A single turn carries every row of the set below to another of its rows. Some are shown first; where does it send the rows asked next?
z8: [ 15   7  -6 -49  13  15  21 -63  -4   9  38 -43  13   3]
z408: [-10 -25  -8 -28   3 -36   3 -39  24 -15  42 -26 -29 -14]
z254: [ 14  56  23 -14   1  51  48  29 -32 -34   5  -4  -3 -19]
z621: [ -4 -24 -27 -15   4  25  -5 -17 -11  49  22   6 -25  18]
z522: [-18 -25 -20 -15   6 -15   7  12  19 -57  74   7  18  29]
z107: [-43  46  44 -12   7  -5  37   3  39   7  22  -2 -33  12]
z324: [-24  67  42  -1 -31  21  48 -28   3 -32  17  11 -17   7]
z718: [ -9  18  -1  50 -24 -17  10   0  -2 -30  -1 -34 -17  42]
z400: [-27   5  36   6 -12 -27  15  26 -14  -6  63 -40 -35  17]
z148: [ -9  -9  -6 -33  14 -10  14 -34   7   1  72 -39  22  38]
z275: [-21 -40   9 -30 -16  -6  24  -8  22 -55  41  -5 -60   9]
z827: [ 13  43  -9  24  16  29  15  26  14 -23 -35 -33 -11  17]
z84: [ 20  15 -15 -44  16  21  30 -44  10 -30  -6   0  -9 -42]
z901: [  9  28   0  29 -10  12  -4  -6  -1 -25 -23 -57 -33   8]
z103: [-16 -34 -34 -10  -1  37 -23  10 -17  18  49   7 -13  35]
z801: [ 12  14 -26 -32  17  43  31   4   6 -74  25  28  31   0]
z172: [-47  44  34 -16  12  31 -10  36  35 -26  46 -29 -28  20]
z513: [ -1  32  41 -17 -11   4  31  -7 -23   6   6 -38 -47 -33]
z634: [ -4  31  -5  45   0   2  31  35   8 -29 -14  -9   3  46]
z300: [  4 -13 -37  -4 -13  63  -3  -7 -36  -9  34  31   3  31]
z733: [  2 -18  11 -47   0  25  37 -18  22 -45   1  -2 -65 -23]
z601: [-31  56  32  -8 -27  54   0   4   0 -69  40 -20 -17  15]
z210: [ 11  -1 -30 -17  -9  50  20 -28 -31  24   8  30 -10  15]
z884: [-17  30  19   7  -1  23  30  67 -22 -48  56  -3   5  30]
z888: [  2   4 -19 -34  22  31  25  -5   0 -28  68 -15  48  48]
z521: [  3  -4   0 -37  12  45  57  12  20 -66   3  30 -29  -3]
z344: [ 26  32 -16 -46  25  56  28 -32  -7 -22  34 -17  39  11]
z765: [-20 -27   3 -22  -9  13  45  27  20 -74  43  26 -30  29]

z521 goes to z733
z621 goes to z103
Now find these:
z801 goes to z84
z601 goes to z324
z888 goes to z344
z718 goes to z634
z513 goes to z400

A single turn carries every row of the set below to another of its rows. Some are shown first; where does it send the rows asked next?
z368: [-21   6 -35  13  -3  20  15 -37  22  24  -9  -5  41 -49  25  31  10  26
 -13 -45 -29  71  36  45  -7 -17]
z354: [-36 -37 -15  40  -4  19 -36  20 -10  24 -19   1 -33   5  17  19  -4   0
  25 -14   4  30 -20 -20 -11 -42]
z327: [-37  49 -10  51   6  33 -15 -68  35  29  19  18  14 -57   7  -5  33  18
 -22  -4 -13  39  13  44 -18 -45]
z812: [ -2  50 -26 -22  36  41 -12 -67  44  -1  50  -1   9 -18  45   0  24 -15
 -33 -86 -14  45  10  43  13  -4]
z232: [-41  11 -29  12  69  37 -48   1 -32  -6 -14  28 -34 -35  29 -55   8 -11
 -37 -16  -7  18 -14 -17  56 -76]
z794: [ -6 -19 -22 -36   5  39   3 -46 -17   5  11 -20 -42  21  19  17  62   1
  45 -20 -22 -11 -17  46  27  -5]
z265: [-40  23 -44 -32  61  29 -37  21 -58   5  -1   1 -11 -38  13 -47  35  -3
 -28 -15 -36  37  14  -8  67 -47]
z800: [-10  32 -36 -47  23  43 -26  -9 -38  18  18 -36  15   2  33 -32  92   1
 -20 -44 -51  54 -26   3  62 -58]
z940: [-13 -29 -12   2 -18  34   3  -1   3  12  -4  -9 -52  26  28  11  34   0
  26 -32   0 -25 -17   5 -21 -33]
z293: [-20  58   4  13  -4  -1 -33  -1  32  39  37  -6  -4 -40   6 -20   7  -2
 -17 -66 -14  40  42  42   0   0]
z751: [-19  57   3  10  15   6 -25 -69  37   5   0   0  21 -38  11  44  33   1
 -25 -21 -37  91  -1   9  -3 -19]
z306: [-33 -28 -11   6  32  21 -56  21 -11   7 -17  13 -49 -15  47 -15 -13  13
  15 -44  29  44 -25 -10  54 -60]
z641: [-57  29 -21  10  47  20 -64 -10 -15   9  -1  29 -36 -39  49 -48  -2 -15
 -34 -21 -37  24 -10  -7  57 -74]
z734: [  0 -15  -8 -44  34  38  -6 -27 -30  -9  10 -25 -42  15  -6   5  73   2
  43  -9   3  -4 -19  23  35  -4]
z933: [  3  30 -35  15  -1  29  27 -48  21  -9  13  15  33 -21  18  14  30 -28
 -38 -60 -46  37  34  40 -20 -36]
z305: [ -4  81  18  18 -14  -7 -27 -34  57  20  19 -14  10 -27  32 -11  44  10
 -40 -59 -12  48  -5  16  -6 -41]
z903: [-14  43 -21 -23  26  19 -16 -68  50  -1  31 -20  11 -31  54  21  11  17
 -18 -71  -3  62   3  40  18   8]
z480: [  4 -23  -6  -7  11  21  -2   7 -11 -15  -5  -9 -45  27  12  -5  44 -10
  25 -24  23 -24 -23  -6  -1 -35]
z341: [-52  41 -39 -42  40  26 -43   9 -43  20   5  -5 -12 -36  32 -37  38  -4
 -40 -24 -69  46  12 -12  63 -45]
z488: [-24 -39 -15  11   3   8 -22  22 -24  -7 -23  14 -44  10   6  23   5   0
  34  -9   6  34 -15 -23   7 -54]
z806: [ -2  11  -3  47   8  66 -15 -56  47  51  22  12  12 -34  26  -7  42  16
 -17 -68  19  42  -4  55  -6 -42]
z32: [-48 -16  -7  34  33  17 -78  11  -5  28  -3   8 -38 -19  48 -22 -26  -1
   9 -35   9  45 -31   1  39 -56]
z475: [-41  60  -7   4   3  -4 -26 -29  32  42  33 -22   3 -57   8  -4  14  31
  -7 -34 -17  49  37  43   0   7]
z851: [-51   9 -25   7  47  39 -41  -4 -25  -7  -6  41 -43 -30  42 -41   3  -3
 -27 -11  -8  25 -18 -18  55 -96]
z722: [  4  64  23  34  -4   5 -41 -26  40  29   9  12  13 -30  13  -3  49 -14
 -47 -66 -33  70   3   9   1 -46]
z81: [-13  20 -14  30   0  38 -12 -43  50  49  10 -13  24 -48  47 -16  32  42
 -17 -69  15  50   7  62   6 -40]
z874: [  1  -9 -19  13  -5  36   4 -25  16  45  -3  -3  35 -36  13  27  33  17
  -3 -77 -16  72  35  56   3  -6]
z594: [ -4 -11  -8 -18  -7  29   4   3  -5 -15  11  -2 -57  35  20  -1  45   1
  30 -24  17 -18 -28  -6   1 -52]
z471: [ -8  26 -30 -47  20  32 -26  13 -46  10  19 -21  -1  -6  27 -54  87  13
  -9 -38 -22  46 -16   6  76 -80]
z21: [ 10   4 -16 -32  35  48 -15 -40 -47  -4  -4 -15  -9   4 -11  -8 107  -6
  10   4 -27  24 -30  14  53 -48]
z789: [-53  20 -47 -42  43  29 -35  21 -57   6   7   7 -17 -36  20 -37  27  10
 -18 -10 -37  51  18 -10  67 -59]
z361: [-11 -10 -12 -53  19  42  -6 -28 -27  -2  20 -15 -53  14   6  14  68  16
  48 -13   1  10 -15  27  45 -14]
z415: [ -8  38 -33  13   1  21  28 -64  43 -16  10   5  26 -26  46   9  19  -2
 -42 -55 -21  34  12  30 -20 -46]
z222: [-29 -33 -10  18  57  21 -64  18 -18   9 -24  10 -42 -18  38 -27 -10   3
   1 -34  33  35 -27 -14  48 -47]
z277: [-14  43  -1   2  37  32 -45 -68  28  24  19  13  11 -39  10  37  29  -9
 -29 -48 -35 100   4  16  18   0]
z781: [ -5  12 -14 -35  18  44 -15 -40 -45 -10   4  -2 -13   7  -5   0 105   1
  18   6 -34  38 -31  17  59 -69]
z501: [-38  37 -13  48  16  41 -21 -56  25  34  45  27  -3 -46 -15  -1  11  -3
 -11 -12 -14  32  30  45 -23 -20]
z883: [-18 -45 -10  22  22  13 -29  23 -22  -4 -33   5 -37   1   4  13   6  -7
  20 -10  15  25 -17 -24   5 -42]
z568: [  1   6 -29 -30  19  46 -10 -63 -34  -2  13 -24   4  12   9   7  97  -9
  19 -11 -49  33 -41  34  49 -51]
z549: [  1  22 -26 -43  38  32 -29   9 -52  10   2 -27   6 -10  15 -52  96   5
 -16 -33 -23  33 -16   6  73 -63]

z734 goes to z21
z812 goes to z277
z32 goes to z354
Now find these:
z471 goes to z789
z415 goes to z903

